128 stands for zero in the data rows.
Some points, one per row:
[164 139 121 111 162 137 161 123 121 113 156 119 116 103  89  89 118 107  81 168 145  98 138 136 141 104 188 126 141 159 122 104 101 163 104]
[ 90 155 138  93 107 148 109  64 156 118  99 115 134 138 120 103 144 107 154 119 108 123 125 125 156 109 163  57  86 116 144  92 119 134 150]
[143 135 131 141 159 116 145 145 151 145 104 131 123 147 143 112 119 170  83 141  96 125 114 144 128 123  81 156 131 113 127 176 165 108 112]
[149  93  73 123 128 134 141  87 115 102 143  93 123  80  49 138 133  85 143  87 139 125 124  99 129 122 143 111 119 164 126  87  99 176 139]
[152 151 125 111 140 128 133  94 127 109 128 138 124 114 141 149 103  94 119 129 133 111 104 134 135  95 129 132 151 150 143 153 130 102 116]
[236  71 134 154 193 118 169  74  74 115 158 148 115 105 104 115 134 121 126 137 177 173  99 177 102 103 106 162  73 129 111 130 160 165 149]
[157  97 145 137 166 126 150 124 100  75 157 108  95  92 120 139 155  82 131 169 124 128 119 147 118 113 121 149 155 149 155 123 108 148 119]
[ 57 201 144 113  57 121 115 160 130 135  78 136 146 137 104 127 157 101 146 103 137 109 120  72 165  87 165  93 103  84 125 126 152  84 112]
[111 137 144 149 105  93  84 153 140 169 132 148 124 133 119  92 155 156 125 102 113 141 152 111 144 147 116  98 127 116 111 105 115 136 136]
[186 119 120 116 176 123 135  89  60 122 176 119 105 126 121 106 134  85 107 140 119 173 106 162  80 147 112 160  96 149 119 124 150 164 150]
[147 103 119  71 113 114 131 141 123 126 153 160 137 104 124 130 126 148 112 131 131 151  97 149 100 121  97 151 141 111  90 152 153 161 154]
[157  98 131 171 189 118 156  99 117  78 164 135 125 137 106 128 124  83 109 126 123 129 106 168 124 125 119 118 139 148 150 100 144 169 145]
[ 87 110  89 116 125  87 162 141 127 117 127 147 150  94  71 117 123 143  94  82 124 128 112 114 136 106 118 147  85 155 139 117 142 161 140]
[109 162 150 135 119 173 128  74 135 108 130  93 140  89 113 121 143  78 144 140 135  89 130 153 158 126 229  87  89 147 113 104 110 162 125]
[186 103  96 143 159 118 138 141  99 131 134 141 104 152 124 129  94 147 117 181 108 166 114 180  86 153  78 160 139 136 112 139 129 146  97]
[ 54 116 103  68 100  99 188 160 136 101  77 130 135 150 124 140 127 126 157 103 101 103 127 122 152 108 142  56 120 110 144 132 168  84  89]
[ 60 167 129  96 110 120 134 134 145 145 108 146 150 109 125 122 153 145 162 127 126  98 139  78 146 112 151  89 133 143 168 146 126 108  90]
[142 130 151 118 126 154  86 120 146 137 126 144 110 201 170 141 142 151 121 115 103 108 159 107 107 127 115  85 119 108 138 138 143 147 113]
[103 120 151 134 103 138 137 146 148 119 110 150 106 150 109 112 141 108 133 110 137  94 149  72 116 133 156  96 121 133 119  70 113 100 126]
[159 112 138 151 171 148 139 125  78  77 158  87 101  69  87 138 118 109 100 143 153 133 111 161 120 137 167 174 149 150 131 114 108 135 125]
[156 132  92 119 113 121 133 146 124 114 137 126 141 128  80 124 117 108 127 116 123 137 139  82 101 119 145 128 137 149 126 101 128 145 120]
[100 165 166 107 123 115 134 140 149 111 112 130  90 146 137 135 158 129 121 114  92  93 113 107 120 114 111 103 116  95 132 130 145 121 103]
[129 124 116 152  78 122 115 190 148 116 138 139 126 118  77 132 140 127 112  99 108 126 102  83 127 125  88 152 130 131 120 151 109 110 138]
[138 106  99  96  91 104 103 127 133 172 101 121 165 156 110 115 100 151 105 128 138 103 136  92 151 122 119 174 132 105 108 130 147  98  78]
[ 65 172 177  94  75 129 118 134 171  97  61 139 176 143 158 133 167  86 140  86 129  97 107  79 178 120 170 123 103  89 148 123 133  89 113]
[164 128  64 157 135 147 145 130 124 160 120 117  97 109 121 105 110 181 120 149 126 119 112 115 123 155 128 153 125 138 122 155 100 142 131]
[ 99 139 156 124 129  77 113  74 156 140 135 146 109 171 143 122 155 101 158  96 109 121 114 138 151  93 160  86 119 104 165 104 127 144 104]
[112 120 109  97 142  90 160  94 172 100 126 136 139  76  87  93 148 131  99 124 135 118 109 106 148 104 144 147 112 110 103  90 115 178 116]
[122 161 136 101 158 108 111 108 139  99 111 137 123 165 182 127 107  94 139 140 136 138 145 148 137 126 108 104  98 105 127 133 142 137 110]
[115 114 147 145 128 141  57 163 132 165 136 142 145 173 206 129  86 202 157 139 116 134 156 123 108 175  83 114 169 120  89 193 154  56 138]
[126 118 122 122 162 104 157 130  78 130 106 116 141 123 132  81 112 155 143 112 104 121  95  99 119 126  67 121 133 112 105 129 178 117 135]
[173 123 138 131 130 110 173 134  85 146 165 128 139 147 106 109 109 143 122 158 135 150 131 166  88 160  90 156 161 159 152 124 141 102 157]
[102 108 102  99 128 132 173 116 110 109 156 111 129 102  65 160 125  84 115 108 146 112 126 108 112 128 176 167 119 148 117 122 119 139 128]
[ 99 152 129 104 113 155 114 142 153 128 102 117 131 103 152 167 140 135 149 158 133 147 139 120 154 133 181 114 130 141 124  94 129 144 121]
[ 88 151 126  92  93 142 123 101 149 147 129 136 152 132 152 117 144 115 117 149 135 117  96 121  96 134 124  91 107  83 144 144 172 131 113]
[125 112 152 147 153 119  97 163 128 127 140 113 141 108 138 119 107 152 115 171 124 149 149 177 123 132 141 149 159 116 160 136 112 153 169]
[ 18 148 127  95 119 149 154 134 138 135  77 161 141 171 133 112 188 100 119  76  98 105 106 119 153  95 135  74  94 114 128 128 134 145 107]
[ 91 151 167 166 154 126 140 148 169 154 123 135 152 146 180 146 100 142 121 170 152 110 164 150 155 156 122 103 151  65 191 126 148 109  90]
[117 128  98 129 105 111 124 116 140 151 105 169 133 158  96 142 167 110 147  95  78 130 132 125 104  72 117 130 101 126  94 130 116 125 121]
[ 73 129 149 107 128 110 144 125 138 147  92 147 110 143 162 129 135 127 110 173 153 122 113 118 118 102 128 106 106  98 129 163 164 134 134]
34 more points follow, each with its number after it:
[118 101  76 131 145 146 147 132 140 104 128 146 116 133 112 160  96 116 101 117 126  54 141 127 163 126 127 139 152 126 119 122  96  94 116] 0
[128  96 123  95 156 146 141 117 152 106 151  92 129  75 104 122  82 166 117 133 113 133 119 149 139 155 120 124 161 129 141 116 135 184 180] 1
[118 125 133 119  79 127  88 137 152 158  90 113 169 148 115 140 150 158 154 120 165 141 134  90 182 140 126  70 160 105 122 122  99  89  96] 2
[142 162 142 130 144 143 105 136 136 134 146 118 138 134 126 140 119 109 136 109 144 134 114 111 120 108 139 106 137 135 122 146 113 132 112] 3
[102 151 146 156 113 146  89  72 131 134  92 122 134 141 128 149 159  91 174 110 102 148 109 109 131 146 160  89 102 168 131 126 104 160 120] 4
[131 107 111  90 125 124 140 142 119 107 134 158 139  93  81 112 141 107  95 116 170 118  91  82 153  98 124 122  63 149  80 101 119 140 155] 5
[151  77  72 130 120 104 141 165 149 154 124 149 101 146 106 108  76 168  93 140 125 129 114 100 120 152 138 174 152 110 107 159 135 127 158] 6
[148 147 131 118 179 148 129 102 141 123 110 157  69 144 141 131 140  82 146 122 124 160 164 178  89 119 110 108 141  81 167 121 142 156 119] 7
[128 127 143 129 162 125  94 115 133 129 140 144 131 138 168 149 130 154 111 116 103 177 134 179 134 165  82 102 144 108 111 130 118 135 168] 8
[129  95 139 125 119 118 121 149 116 120 109 170 147 127 132 126 116 141 141 168 150  96 117 116 140 140 147 146 123  92 110 123 128 114 120] 9
[144 103 105 140 126 180  81 142 121 168 110 107 103 133 109 151 107 139 112 142  87 162 108 160  97 126 138 141 133 152  84 125 105 117 133] 10
[133 119 143 148  72 116  94 119 160 144 107 123 129 138 156 100 140 162 158 100 147 109 126  94 162 159 150  76 141 143 133 159 138  83 146] 11
[100 175 199 131 154 132 125  39 147 113 147  68 125 127 121 163 166  50 145 102 121 142 151 152 114  99 146 104 133 164 151 104 139 167 115] 12
[145 129  91 113 104 143 158 142 178 118 122 149 139 100 108 144 117 121 127 135 135 116 124 100 143 142 129 150 133 112 129 156 110 101 103] 13
[123  48 120 104 134 105 151 173 115 128 122 127 114 104 155 161  67 169 125 188 119  96 101 120 116 149 113 151 146 113 142 152 164  88  95] 14
[ 77 154 151 124 124 168 103  67 147 142 105 124 120 131 124 146 128  67 140  88  98 131 167 131 138  78 198  55 120 130 108  77 100 156 121] 15
[123 152 151 159 153 176 141  66 107 115 153 130 108 129 121 165 127  57 154 119 107 173 144 193 130 120 144  99 141 134 131 150 126 176 151] 16
[149 130 128 145 112 134  98 130  87 121 160  96 144 160 104 146 138 100 110 100 138 126 113 116 120 101 125 127 158 145 131 103 105 134 159] 17
[208 107 116 141 144 143 141 100  91  84 159 123  87  89  88 164 102  63 146 153 142 162 128 139 121 125 141 162 141 176 146  78  96 181 153] 18
[ 43 155 153 137 146 134 120  83 158 129  91 135 175 190 183 114 126 100 156  83  97 129 154 144 133  96 119  86 112 123 129 121 142 102 118] 19
[188  74 126 118 178 156 130 135 130 139 146 140  88 104 162 145 112 212 110 168 145 125 155 132 162 173  96 143 141 128 162 139 128 123 114] 20
[134 138 121 147 110  92 101 162 139 118 104 127  97 184 124 122 130 139 135 101  95 128 133 115 118 124  75 117 143 117 128 166 160 150 137] 21
[114 153 135 131 138 130 160 121 142 113 146 132 146  95  82 116 127  75 135 145 167 131 122 176  95  79 120 167 110 129 165  98 141 156 124] 22
[107 137 119 145  64 119 135 135 124 108 115 155 132 148 112 151 122 150 133 133 133 129 111  80 137 147 132 154 120 149  87 124  85 124 116] 23
[131 129 100 149  83 124 113 152 155 153 102 148 136 148 161 129 126 165 113  99 126 104 134 100 158 157 105  72 158 107 114 109 109  86 140] 24
[141 156 164 141 129 121 129 118  96 104 124 125 106 109 119 138 153  99 135 130 116 185 128 150  90 115 148 117 124 160 163 119 124 115 106] 25
[132 145 126 107 121 147 101 127 127 138 122 104 137 126 145 157 127 124 155 139 147 142 137 143 129 148 146 137  94 126 123 111 115 121 138] 26
[156 145 108 117 131 141 124 127 134 131 157 112 112 116  97 148  95 129 154 160 140 169 140 131 138 150 148 174 121 127 130 118 158 148 164] 27
[126 118 103 116 131 122 149 158 105 144 141 123 107 125 125  85 133 125 141 119 130 118 107 107 113 141 135 149 135 162 110 106 110 128 156] 28
[124 157 163 116 131 126 124 109 165 158  87 148 132 194 192 157 130 132 173 157 116 133 142 159 119 121 102  99 112  97 123 146 145 111 119] 29
[144 131 112 143 167 146 165 130 111 105 137 122 151 128 154 129 142 163 133 142 146 139  96 174  93 118  93 163 112 111 128 161 127 142  92] 30
[138 131 136 153 139 132 113 136 110 128 151 157 113 107 150 133  91 154 149 123 122 166 120 175 137 155 151 135 177 120 116 130 105 163 158] 31
[141 126 104  99 139 164 156 150 125 168 152 112  81 147 151 136 122 172 103 146 161 116 120 104 141 162 112 131 173 132 107 171 142  94 124] 32
[112 138 102  75 107 150 135 109 151  91 144 134 122 117 111  98 126 126 131 125 145  98 118 116 117 113 118 115 101 134  93 126 142 167 134] 33
Which three of these numbered points are nearest to each point below, looking only along the 7 directions in which the first points spread most? Their numbers follow each, nearest first.
[170 117 127 177 120 137  80 189 112 170 126 158 107 132 143 161 121 158 119 161 109 138 152 107 121 151 128 159 187 109 131 120 138  81 152] > 32 10 31
[175  97 130 131 178 139 174 115  72 132 118 111 136 104 128 116 116 143 130 167 160 161 139 137 120 149 115 137 142 137 164 133 133 154 142] > 30 1 27
[144  94  84 113 153 127 143 142 103 103 175 150 128  89  92 118 123 105 125 139 125 101 130  99 129 116 157 171 136 128 135 152  98 182 125] > 1 28 22
[128 169 177 156 150 162  98 120 116 146 143 141 128 123 157 157 150 117 135 154 157  97 142 148 125 117 110 122 126 127 136 124 117 130 125] > 3 26 31
[107  85  97 100 125 129 104 132 131  70 135 123 129 137  72  86 149  83 101  83 111 108 113 106 166  98 155 142  99 151  94 122 148 164 168] > 5 33 28
[158 143 120 124 124 110 140  83 121  96 187 105 140 104 135 142 145 117 120 154 162 157 120 164 127 123 119 142  96 115 127 131 119 126 182] > 27 22 1
[ 45 157 179 121 101 101 117 136 138 113 129 167 164 133 115 143 160 137 160  62 131 102 112  97 149  99 111 115 111  97 151 139 112  79 105] > 19 2 24
[ 83 140 102  67 128  99 125 140 169 137 134 132 192 138 143 129 135 117 135 109 134 119 106 126  97 113 100 137  86  82 129 163 169  91  63] > 9 13 33
[189 105 144 117 145 133 149 114  83  97 177  84 127  41  63 169 128  95 131 117 140 127 161 141 111 105 157 149 152 159 132  85  81 155 161] > 18 17 27
[147  87  94 122 145 110 163 157  98 112 158 129 137 114 127 103 115 138 141 133 129 117  93  89 148 107 148 135 111 128 126 162 105 169 134] > 28 1 13
[119 100 143 172 172 119 133 121 109 109 167 119 118 140 156 121 145 158 103 115 152 162 133 156  84 118 127 153 138 155 146 112 129 134 154] > 31 8 1
[119 121 145 160 135 118 169 136 105 104 158 135 115 111 103 100 170  93 121 113 178  74 116  85 158 115 125 131 135 124 146 117  86 120 107] > 0 22 28
[145 147 145 144  90 142  80 113 134 129 153  79 119 134  86 141 117  87 138 137 136 162 146 152 142 145 179 145 135 136 114 136 159 141 166] > 26 3 27
[149 187 146 135 170 145 141  90 142 130 122 107 111 164 166 113 122  92 126 141 137 139 159 170 128 118 104 124 108 122 153 138 129 137 134] > 7 8 16
[126 146 181 123  85 122 119  99 115 111 130  92 137 106 126 176 123 102 134 116 120 156 164 168 107 145 161 170 107 132 101  78 116 130 119] > 3 26 25
[170 149 146 130 142 133 134 119 101 109 149  83 128  66 108 166 127 104 129 126 133 132 136 151  77 103 138 131 136 149 138  84 141 181 151] > 18 25 22
[149 118 107 114 129 118 143 139 139 141 120 141 124 114 154 129 120 160 120 129 130 110 120  90 114 123 118 178 163 119  92 139 156 123 146] > 32 9 6
